In the rows, zero is written as 128.
Rotation paths and how fast each direction turns (degrees per step):
Each turn is a multiple of 5 degrees from 10 to 175, or 0.
Each row of a path follows its step; steps can be skipped.
Rotation 1:
step 0: 135; 161; 76; 117; 134; 101; 124; 121; 108; 126; 86; 101; 116; 124; 122; 93; 111; 117; 158; 73; 124; 102; 148; 125; 137; 108; 156; 124; 149; 156
step 1: 101; 112; 143; 95; 121; 133; 124; 162; 81; 136; 126; 119; 118; 165; 113; 135; 107; 99; 150; 169; 123; 114; 152; 125; 139; 100; 149; 159; 170; 161
step 2: 112; 120; 113; 108; 173; 141; 154; 165; 92; 109; 113; 103; 145; 100; 152; 142; 103; 109; 113; 107; 172; 149; 132; 144; 148; 86; 136; 99; 122; 141
step 3: 145; 159; 121; 77; 123; 160; 132; 129; 126; 100; 76; 110; 168; 126; 91; 122; 99; 134; 156; 119; 94; 113; 122; 135; 163; 100; 133; 141; 136; 136
step 4: 107; 150; 180; 113; 150; 139; 144; 167; 120; 146; 120; 124; 174; 148; 142; 186; 128; 144; 117; 142; 143; 92; 145; 121; 136; 123; 140; 151; 136; 160
step 5: 150; 152; 122; 115; 157; 116; 164; 135; 150; 109; 92; 137; 144; 112; 153; 152; 98; 121; 126; 70; 139; 123; 96; 122; 90; 98; 125; 104; 145; 160
step 6: 147; 121; 123; 115; 100; 135; 160; 86; 130; 146; 70; 125; 130; 177; 106; 148; 125; 133; 142; 141; 124; 85; 136; 112; 125; 84; 127; 154; 157; 153
step 7: 132; 116; 157; 149; 160; 140; 175; 160; 122; 153; 107; 110; 133; 177; 158; 164; 129; 82; 120; 140; 149; 155; 126; 106; 135; 120; 114; 106; 142; 144
step 8: 138; 114; 110; 128; 156; 139; 145; 92; 147; 107; 93; 124; 143; 133; 116; 152; 104; 120; 172; 118; 127; 145; 84; 157; 142; 83; 84; 94; 129; 123
step 9: 141; 151; 149; 149; 133; 140; 119; 114; 139; 135; 95; 107; 149; 171; 90; 158; 151; 139; 158; 157; 148; 102; 134; 103; 178; 141; 111; 130; 102; 158
Directions:
124; 123; 129; 134; 138; 119; 115; 128; 120; 112; 135; 133; 127; 140; 111; 119; 137; 117; 140; 127; 134; 123; 142; 134; 135; 127; 128; 105; 132; 130 : 40
116; 139; 113; 135; 136; 152; 125; 128; 136; 136; 131; 136; 119; 123; 125; 134; 133; 120; 122; 112; 113; 128; 124; 121; 132; 123; 134; 115; 138; 127 : 140
121; 118; 132; 108; 122; 129; 127; 126; 131; 126; 134; 142; 112; 132; 120; 145; 126; 131; 135; 129; 121; 121; 123; 148; 128; 121; 118; 136; 139; 114 : 155
133; 127; 139; 127; 129; 129; 140; 125; 135; 126; 119; 135; 135; 140; 137; 123; 148; 136; 119; 135; 120; 121; 120; 120; 123; 117; 106; 110; 131; 127 : 25
115; 125; 141; 136; 131; 125; 127; 129; 141; 117; 143; 122; 129; 117; 144; 128; 124; 117; 130; 133; 139; 128; 109; 134; 121; 109; 137; 123; 129; 128 : 125
